One turn moves each row of this set onto another row. After a few examples, where does it send each row asked below?
golo: -14	-13	12	2	38	1	-13	5	47	17	10	7	-28	11	-28	5	10	3
tad: -8	40	13	9	16	-7	7	-4	14	52	21	-11	-36	-29	-8	23	30	-2
favid: 17	-5	-8	4	-15	-2	-23	3	25	-6	4	13	1	-11	-29	17	6	-27
loz: -8	22	-2	-25	24	-4	14	-16	7	-9	34	-26	-21	46	-17	15	30	-12
fubed: 12	6	16	-7	-18	23	22	-7	-15	-13	16	-4	-52	-6	-24	23	45	-2
Keve: 19	19	-12	19	-20	4	-9	2	18	3	-6	-31	-50	7	11	-11	34	-20
samu: -10	19	-5	-28	3	21	13	-25	23	-6	24	-14	-18	51	0	-5	10	6
Kalon: -6	3	-2	14	-4	18	-9	-29	-23	30	4	25	15	5	-15	4	25	-29
febu: 26	6	-11	11	-22	1	-15	-12	35	14	23	12	-44	28	-10	-13	9	-21
Dodil: -6	13	19	38	-11	-11	-22	-11	-12	43	-6	-15	-24	11	-7	-20	43	2
fum: -24	13	-32	19	-32	-11	-6	-36	-2	14	-7	13	-27	1	-20	8	48	19
Sulob: 6	35	-17	33	-4	11	34	-19	16	45	18	7	-36	4	-13	26	-1	24
Gapa: -6	37	12	11	-8	19	10	-5	5	23	12	-18	-33	-15	-16	-24	-11	35
Vik: -4	-4	-44	-5	8	-16	9	15	-10	52	10	-12	9	17	-12	19	17	6
nur: -27	4	6	3	0	-4	10	-54	24	24	13	15	-21	-4	12	18	33	26
ler: 3	15	1	12	13	16	47	-22	24	40	29	-7	-23	25	-24	32	9	20
Borur: 14	-5	-12	-1	-21	-5	-18	4	16	-6	1	13	5	-13	-36	19	7	-25
Nomar: 3	0	-22	30	7	24	6	-16	-28	27	-31	-6	2	-1	-16	0	19	20
rav: 1	19	3	-27	-13	5	0	-6	-5	1	-23	-16	-12	5	16	4	6	46
sil: 1	23	3	-21	-14	4	3	-4	-13	-3	-22	-11	-18	0	18	1	14	43
razi: 18	27	-1	18	-8	3	2	-2	15	34	46	-9	-7	-24	-12	-20	-2	-14
rar: -4	5	21	12	5	36	-2	-18	-5	7	-35	-2	-10	13	-20	-22	39	12
kezel: 15	7	25	-15	-7	6	15	33	-16	4	21	-24	-36	17	-29	25	21	-7
naku: -19	-5	7	16	24	-12	15	39	12	-4	-4	-3	-9	19	1	7	33	0
kova: 11	24	-2	-17	-20	9	18	-1	-40	5	33	-5	-17	6	-21	43	26	-7
Zetu: -2	14	-21	-6	-19	9	17	16	4	36	-17	-48	-12	7	-7	23	-4	-19
mipo: 4	14	-14	-13	13	-20	-11	-16	12	20	15	-2	30	27	-11	20	6	30
goke: -35	9	-2	8	-17	-15	-1	-27	8	6	-18	9	-31	6	-30	14	58	3
gosi: 7	3	-11	-13	-33	20	2	-26	8	11	7	-8	-3	-19	-22	-23	-16	2
rep: 2	-9	11	3	1	-14	5	-19	-7	0	19	16	-57	40	-17	19	9	9
Mudiz: 8	35	-35	34	-26	4	1	-12	-19	23	-9	0	-40	-2	-9	31	4	6
dibup: 5	-7	1	5	1	0	53	-29	7	7	20	-7	-11	20	-27	50	19	9
vodav: -3	21	37	23	17	4	6	12	-13	54	3	-11	8	19	-8	-2	29	-2
mugu: -33	2	-8	16	5	17	-5	3	-6	25	-4	-16	17	3	-2	-5	20	-42
dar: 8	-6	-32	-14	13	-25	9	-8	-26	42	1	0	4	8	-5	25	37	7
mirus: 17	-2	1	11	-13	-7	-7	-26	16	16	38	27	-36	43	-26	11	3	-2
Fonad: -5	31	13	7	15	-9	8	5	11	50	22	-14	-38	-31	-8	17	35	-7
kevif: -8	28	-18	-29	-13	21	20	-6	25	16	0	-30	-7	33	-1	-1	-8	8
zekes: -26	-8	-1	19	5	-2	7	31	29	6	-1	-17	-33	16	3	-16	41	6

Mudiz goes to -> Zetu
vodav goes to -> rar
dar goes to -> naku
Now these:
zekes goes to -> fum
sil goes to -> Borur
kova goes to -> kezel
kevif goes to -> febu
mipo goes to -> golo
mirus goes to -> ler
rav goes to -> favid
mugu goes to -> Dodil
Gapa goes to -> gosi
dibup goes to -> loz

One turn moves each row of this set onto another row. After a few examples, where does it send each row asked below?
dib: 18	25	15	-21	5	-5	21	-24	36	7	-9	11	28
gol: 16	1	25	-40	-7	-9	-1	-45	13	11	-18	-11	8
nagit: 49	3	-19	8	27	-8	29	-15	0	-40	-30	-21	-2
rige: -1	14	-1	-45	-13	3	13	-22	26	-10	-12	16	-4
lub: 23	-6	21	1	5	18	-22	-53	1	-4	-6	-14	12
Vobuf: 7	-4	-21	19	-4	-5	-13	-42	22	-13	-5	-19	20
Panag: 34	-11	19	-8	20	-2	14	14	17	-17	-33	16	-24
vosa: 14	14	8	-37	39	-23	26	17	9	5	-1	0	-16
Voz: 36	2	23	-46	14	-2	20	-11	-18	-15	17	-6	-21
Popib: 28	-20	22	-19	-1	-36	-12	-6	13	11	9	-24	10
kaz: 1	7	-24	8	19	-5	10	-28	23	22	-19	6	26
fegan: 16	6	7	10	7	-7	-7	-54	7	-19	27	-12	-10
Boz: 6	-12	-12	21	40	25	11	-7	8	-26	3	-31	-10
zag: 17	-6	-17	-8	15	-1	37	-1	11	-24	-49	-6	-22
suku: 24	5	27	-26	19	-2	-36	-23	7	14	-14	-3	-7
Lepuz: 37	-23	24	-7	17	-37	10	-12	9	-26	-9	0	-30
faf: 7	-10	-32	12	37	15	6	-8	-7	-27	3	-27	-19
Lifo: 31	4	26	-35	1	-4	35	-19	-15	-23	21	-13	-10
Lino: -17	2	-4	-13	24	5	17	-3	15	5	-39	-34	13
deda: 0	-6	28	-7	-5	18	17	6	11	0	3	19	7
goko: 8	5	-37	-7	26	-7	17	27	13	-18	0	5	-2
Paf: 0	-15	-34	-12	9	-15	17	22	16	-18	1	11	6
zukan: 12	37	-11	-5	42	12	19	-25	32	2	-17	-11	13
nep: 19	9	19	-26	48	-25	19	14	0	15	-8	-3	3
rufa: 27	2	-51	-6	8	-10	-11	-35	1	5	-7	-7	16
Kovob: 29	-3	-27	-12	2	10	14	-16	3	-30	-5	-25	44
Keri: 39	-21	-12	-26	8	7	-14	-12	-21	-11	-13	-44	-7
guvu: 52	-23	-5	2	28	-23	17	-29	-24	-23	-13	-2	-13
Segu: 39	-13	-6	-25	18	3	-13	-14	-20	-28	3	-43	-19
dul: 23	-21	7	1	32	0	23	-50	-16	7	17	-23	13

rige goes to -> fegan
Keri goes to -> Paf
Now these:
vosa goes to -> Segu
kaz goes to -> gol
Panag goes to -> guvu
dul goes to -> Lino

One turn moves each row of this set onto another row. After a few examples, where does it send each row asked below?
tana: -15	-4	11	-4	14	-20	-23	14	4	-6	10	-45	3	-12	33	2	6	30	-36	15	11	26	-13	-43	24	-4	29	-19	-14	-26	-38	2	-31	-30
nedi: 27	-2	27	-7	12	24	14	-17	-21	-36	-8	10	-4	14	-15	4	40	25	-35	-9	-48	-10	-14	-65	-27	-25	20	-13	9	10	-16	-8	1	0
tam: 4	3	35	-27	-4	30	23	-13	-15	-18	-24	-18	-7	35	-10	10	4	39	-31	2	-40	10	4	-58	-39	1	28	-22	8	10	-20	-17	-7	-6
nefe: 28	-2	25	-30	12	28	10	-31	-35	-9	15	1	-17	-6	-10	-8	49	25	-35	-9	-4	-4	-35	-46	-3	-10	0	-16	50	-12	9	-16	1	-56
mizek: 11	-6	4	24	2	23	25	-20	-3	-10	16	6	6	13	-19	30	13	20	6	-9	-20	4	-2	-26	-22	26	-9	13	11	-31	-43	-13	-25	18
Zat: 5	-8	16	-27	-8	24	35	-25	-15	-24	2	9	-3	0	-8	20	24	19	-29	-17	-47	-3	-10	-54	-29	9	27	21	8	-9	-43	-14	0	4
Suse: 30	9	17	-11	28	20	11	-23	7	24	2	-1	-9	2	-3	-17	63	35	-30	31	2	15	-5	-50	4	2	2	-35	37	-29	9	-13	-51	-16
guba: 25	4	19	-8	29	29	22	-17	-16	31	-26	-19	-4	25	-25	-4	38	24	-40	28	1	47	-6	-44	4	27	-23	-32	12	-27	-4	-24	-27	-13
tubu: 19	13	6	34	4	33	17	-22	-2	-22	12	-5	15	13	-20	3	12	18	-17	8	2	-4	-13	-21	4	37	-8	11	13	-12	-58	7	-11	-2
zirap: 3	-17	12	5	22	-35	-29	4	-24	-28	12	-52	10	5	14	16	0	24	-16	-16	11	38	-24	-38	21	-5	5	-29	2	-15	-28	3	4	-30
neber: 10	10	7	40	-4	37	29	-14	-7	-6	6	-9	-3	32	-29	-5	-8	36	-4	-5	-4	-10	-8	-35	1	30	-5	-2	2	-24	-41	-27	-14	-27
leka: -16	2	11	-4	22	-26	-5	21	-27	-19	8	-34	-1	-3	18	16	32	8	-36	-11	-3	49	-1	-61	27	-16	12	-30	-5	6	-40	9	-21	-28
leput: 15	5	20	-43	3	23	26	-36	-23	-17	22	-14	3	11	1	-11	27	36	-38	-6	4	8	-27	-35	10	36	13	-6	62	-3	-11	2	14	-63
Libo: 8	4	-13	5	33	3	46	-23	-7	11	35	-15	-18	7	-12	27	41	30	-13	-9	-20	14	36	-27	0	43	0	-12	45	-37	-5	-14	-33	1
tizod: 26	14	-5	18	44	10	25	-13	1	-4	31	-18	-34	3	-4	11	29	38	-32	14	-21	-24	33	-24	-11	10	9	-27	34	-39	10	-9	-34	4
Sabu: -4	-1	-1	7	33	-15	-7	9	-11	-8	10	-29	-11	-10	26	-12	23	6	-35	-27	-2	54	15	-53	11	-20	4	-26	-22	10	-34	16	-16	-28
gedu: -4	-14	-2	-7	21	-5	-26	2	13	0	9	-27	-6	-16	32	-30	-1	20	-37	-1	11	32	2	-37	17	-10	27	-26	-24	-21	-39	10	-17	-34
fom: 13	22	23	-30	4	16	26	-17	-12	-37	-25	-5	-3	10	-1	3	7	21	-39	8	-31	5	-2	-65	-33	3	26	8	29	12	-37	8	4	6
ves: 8	-13	21	-32	14	42	25	-27	-37	-2	15	-22	-15	27	-14	0	33	33	-47	-19	-18	6	-11	-29	7	36	6	-27	32	-7	0	-26	16	-64
zunuz: 9	11	-11	12	24	-22	-4	24	-6	-1	10	-36	-5	-9	40	-3	2	35	-47	-15	-16	39	24	-33	5	-16	25	-18	-6	-16	-14	11	12	-45
ret: 15	-27	-5	10	23	-17	-32	-1	-10	-7	19	-36	8	3	19	-6	-8	18	-8	-21	5	44	4	-24	19	-10	12	-39	3	-12	-22	16	11	-32
Fab: -1	11	2	-2	36	22	42	-14	-22	12	12	-35	-39	7	-40	15	5	13	-32	11	-20	-10	44	-32	15	25	14	-27	35	-23	-8	-14	-18	3
Femi: -1	-4	-3	-5	15	2	-15	28	-22	1	19	-20	-12	-22	30	-2	-14	1	-28	-13	1	37	9	-27	8	-27	-7	-27	13	-18	-32	15	-3	-52
dokan: 26	16	8	-20	30	14	21	-24	4	12	-16	-16	11	21	2	-5	54	37	-38	30	8	52	-2	-46	-5	39	-10	-23	36	-16	-12	2	-37	-5
rus: 7	15	-6	-7	47	10	35	-17	-13	-14	30	-35	-27	1	-12	27	20	14	-33	9	-11	0	40	-18	0	42	2	-17	52	-12	-13	13	-11	9
tase: 25	-6	10	-38	21	2	26	-40	-1	29	-5	-12	4	8	-8	2	53	36	-20	10	-8	46	0	-54	1	31	12	-16	43	-32	6	-19	-34	-6
vosag: 29	-5	14	47	9	30	0	-23	0	-23	24	-9	10	20	-21	14	23	37	-5	-1	-16	-28	-9	-20	-15	4	1	-8	3	-20	-21	-10	-15	4
Kel: 3	5	-9	4	23	-36	0	31	-13	-24	10	-42	4	6	37	17	6	38	-46	-2	-25	26	7	-39	22	-3	28	-27	1	-27	-29	8	4	-39
Muvu: -14	4	-4	-14	21	-25	-10	27	-27	-23	16	-26	-20	-12	31	8	-7	11	-29	-1	5	28	-9	-40	24	-11	-8	-30	19	-33	-40	7	-17	-49
Vis: 24	-8	15	-43	-7	19	33	-35	-24	3	2	8	8	2	-2	0	39	34	-29	-17	-21	20	-32	-49	-9	23	13	8	44	-29	-11	-20	11	-49

tana goes to -> leka
mizek goes to -> tase
Now these:
tam goes to -> Fab
vosag goes to -> Suse
gedu goes to -> Sabu
fom goes to -> rus

One turn moves each row of this set onto another row. After a few examples, where does it send each row asked below?
vizil: 9	12	-38	9	16	-29	25	-30	-19	5	-4	-11	-21	-4	-27	8	1	-32	-17
lamog: 3	-2	-61	21	-3	5	12	-11	-25	15	29	30	-18	21	41	5	-8	8	9
difuz: 5	-18	-53	18	-11	-2	1	8	-26	-2	27	34	-10	23	23	12	-11	0	7
Golil: -14	-6	-16	5	-11	-1	4	-36	9	-7	-12	10	-49	-9	-18	22	-29	11	30
voses: 6	-33	-18	3	20	5	13	-49	-5	4	9	16	-34	1	26	-42	12	5	19
pige: 29	-3	-5	-15	27	-7	-32	-26	-31	1	27	9	-14	-2	-5	9	-6	43	17
Viv: 7	-27	8	14	-3	-29	14	-23	-6	-10	-22	13	-34	1	-10	19	0	-20	2
dutad: 12	-9	-40	-6	3	-26	-22	5	-38	26	-3	23	-15	-32	47	20	8	-13	26
tavaf: 4	-39	-3	17	-5	-16	14	-28	-15	-8	-20	11	-22	14	-10	7	11	-15	26
neli: -21	-13	-10	-14	11	0	4	-26	-55	12	-4	9	-12	-4	-23	-28	5	-7	-7
dema: -35	-3	-55	-9	-5	-2	10	-45	-17	-26	16	-7	-11	-29	2	16	4	-19	3
tov: 34	-24	-25	13	21	10	-4	-40	-2	-4	17	19	-36	-11	27	-38	18	11	6
Meza: 21	-12	-36	-6	10	-20	-15	-2	-36	22	-9	29	-14	-41	52	24	9	-1	15
ziko: 7	-17	-39	1	11	-20	4	18	-15	11	44	5	-16	-57	-3	7	-19	-2	2
buz: 36	4	-60	-35	4	10	-7	-23	-23	25	-16	18	-14	-19	13	-18	-5	19	17
Nin: 8	16	-15	-3	18	-32	13	-25	-9	21	-4	-14	-19	4	-12	8	-11	-38	-11
vipi: 9	34	0	-11	20	-43	10	-7	6	12	20	15	-21	-25	22	10	3	-10	-19
mopi: 42	0	-53	-29	-3	2	-6	-29	-12	19	-22	13	-25	-29	15	-10	-19	9	28
Namib: 2	24	9	-1	31	-30	18	-12	2	15	27	13	-26	-23	15	2	13	1	-23
Bopet: 7	-21	-19	-2	18	3	5	-31	6	-7	24	26	-38	11	22	-46	15	-6	1
lud: 19	-5	-46	1	-20	19	25	-21	8	-11	12	18	-34	-35	18	-3	-17	33	7
Ruru: -9	-15	-15	24	29	-14	15	-36	-13	-6	9	46	-26	-47	-8	13	22	-2	35
Suz: 12	0	-70	2	8	3	-40	-6	-26	19	9	23	-52	-22	-10	14	14	-6	5
Fev: 13	3	-47	-6	-27	17	22	-16	6	-5	20	15	-33	-27	20	-19	-16	27	15
Las: 10	-16	-43	19	19	-26	1	11	-20	28	41	-6	-21	-41	7	25	-16	-3	3
lopin: -33	18	-12	-19	20	-19	-27	-7	-28	26	11	7	-19	-9	40	12	-9	6	-2
Voki: 11	8	-11	-22	35	-19	-38	-11	-14	8	30	8	2	-11	-16	7	6	31	14
Feve: -33	10	-45	2	9	3	-4	-55	-19	-21	26	-4	-25	-27	16	19	-4	-25	9
dafet: 20	-8	-34	-16	-10	-18	-18	-2	-32	15	-15	31	-25	-36	55	13	-7	-4	10
feb: 49	8	-58	-27	11	-6	-6	-27	-31	17	-15	20	-20	-25	15	-19	1	17	16
Liga: 32	-2	-18	-26	26	-18	-36	-19	-20	5	21	14	-13	5	1	7	19	38	5
Kab: -27	20	-2	-10	20	-28	-24	-14	-34	11	15	7	-23	-4	43	8	-11	14	-4
Dasim: -14	-16	-27	8	-5	-3	-12	-37	2	-21	-4	10	-53	-23	-9	21	-18	29	32
pemun: 8	-2	-32	27	2	-1	3	-2	-42	7	28	40	-3	14	38	11	-5	17	2
ris: 9	-3	-62	-8	10	-4	-28	-28	-9	1	8	25	-66	-34	-8	18	27	1	9
numud: 24	-2	-34	-10	-26	8	25	-28	15	-20	-1	21	-30	-24	11	-6	-21	23	12
tepe: -14	30	-7	-23	13	-22	-24	-12	-26	31	5	21	-28	-12	45	9	-18	9	7
muzub: 30	6	-56	8	19	0	-26	-33	-19	7	15	21	-63	-19	-18	21	16	-8	9
tedo: -17	-20	-21	0	-2	6	-11	-33	9	-9	-10	9	-47	-10	-18	19	-15	25	31
gefi: 8	-13	-30	25	17	-17	15	-1	-25	8	38	-12	-7	-52	5	7	-11	-13	-15
vamam: -6	1	-16	-17	8	2	15	-35	-73	9	9	6	-6	-14	-3	-17	-10	-2	-9
Ravag: -3	-16	-5	5	39	-29	23	-27	-14	16	14	31	-21	-43	-18	5	14	6	38
firu: 1	27	4	-4	25	-35	15	-6	10	17	35	6	-31	-24	0	-5	13	-4	-10
sav: -9	-20	-8	-7	35	-28	7	-21	-15	2	8	46	-17	-43	-5	-4	23	-13	36
kif: 6	-37	-6	25	1	-13	23	-32	-12	-11	-21	12	-22	9	-3	18	8	-15	6
tefu: -33	5	-59	-5	-2	17	-8	-45	-2	-23	21	0	-12	-9	7	-1	0	-9	13
fod: 0	14	-31	-1	22	-23	19	-24	-5	18	-3	-10	-19	-2	-31	11	6	-35	-15
zuril: -16	-8	-9	-20	0	-9	11	-17	-63	5	11	5	-6	2	-8	-11	-1	11	-23

pige goes to -> ziko
Meza goes to -> lopin
Now these:
Viv goes to -> Golil
firu goes to -> vizil
lamog goes to -> Liga
Ruru goes to -> tefu

